Here are some points, each followed by its number:
[-1.4  0.3  2.6 -2.2  1.5  1.6  1.0  0.9] 0
[ 2.2  0.3 -1.4  0.4 -1.7 -0.8 -0.7  0.9] 1
[-0.6 -0.7  0.0  0.7  0.9  1.3 -0.7 -2.5] 2
[-0.3  1.1  0.9  0.4  0.1 -1.0 -0.1  0.0] 3
[ 2.8  0.2 -1.5  1.4 -0.2 -0.1  0.6  0.1] 4
[ 0.8  0.6 -0.4  0.5  0.3  0.1 -0.3 -0.1] 5
[ 0.1  3.9  3.1  1.1 -0.5 -2.1 -1.6  0.8] 6
[ 0.6 -1.2 -0.2  0.0 -2.5 -0.2 -1.0 -0.6] 7
[ 1.2  0.4  0.3  0.2 -0.1  0.9 -0.2  0.4] 8
[ 0.7 -0.4 -0.9  0.2  0.5  0.5 -0.2  0.9] 9
[-1.0  0.2  0.4 -0.5 -0.3 -0.8  0.7  0.3] 10
[ 0.8 -0.5 -0.3  0.2 -0.1  0.5 -0.9 -0.6] 11
[ 0.4 -0.1 -0.4 -0.1 -0.1  0.1  0.0 -0.3] 12
[-0.3 -0.8  0.4 -0.1 -1.0  0.0 -0.5  0.3] 13
[-0.3  0.0 -0.8  0.3  1.0 -1.0  2.1 -0.6] 14
[ 1.6  0.4 -0.5 -1.0 -1.7  0.7 -0.2  3.1] 15
[-2.0  0.8  2.4 -0.9  4.5  0.3  2.1 -1.3] 16
[ 0.2 -1.2  0.0  0.1 -1.0  0.1 -0.6  0.3] 17
[ 1.5 -0.2 -1.3  0.4  0.2  0.3 -0.7  0.2] 18
[ 0.5  0.6  0.5 -0.4 -0.7 -0.1  0.3  1.0] 19
[-1.1 -1.2 -0.1 -0.4 -0.1 -0.1 -0.4  0.9] 20
New points follow, each followed by the number of its nearest point above.
[-1.1 -1.4  0.4  1.1  1.5  1.0  0.9 -2.1] 2
[ 0.2  0.9  1.0  0.1  0.1 -1.0 -0.9 -0.1] 3
[-1.7 -1.7 -0.9 -0.4  0.8  0.8  0.5  0.0] 20
[-0.8 -0.5 -0.3  0.8  1.7  0.6  0.2 -1.1] 2
[ 1.3 -0.8 -1.6  0.0  0.3  0.3 -0.9  0.3] 18
[-0.6 -1.5 -0.6  1.3  1.2  0.9  0.6 -1.8] 2
[-0.8  0.7  0.5 -1.0  0.9  1.4  0.2 -0.3] 12
[-0.4  1.3 -0.1 -1.2 -1.9 -0.7  0.0  1.6] 19
[-2.9  1.2  1.5 -0.9  2.9 -2.0  2.4 -1.6] 16
[ 0.1  1.5  0.9  1.0 -0.2 -0.2 -0.5  0.6] 3
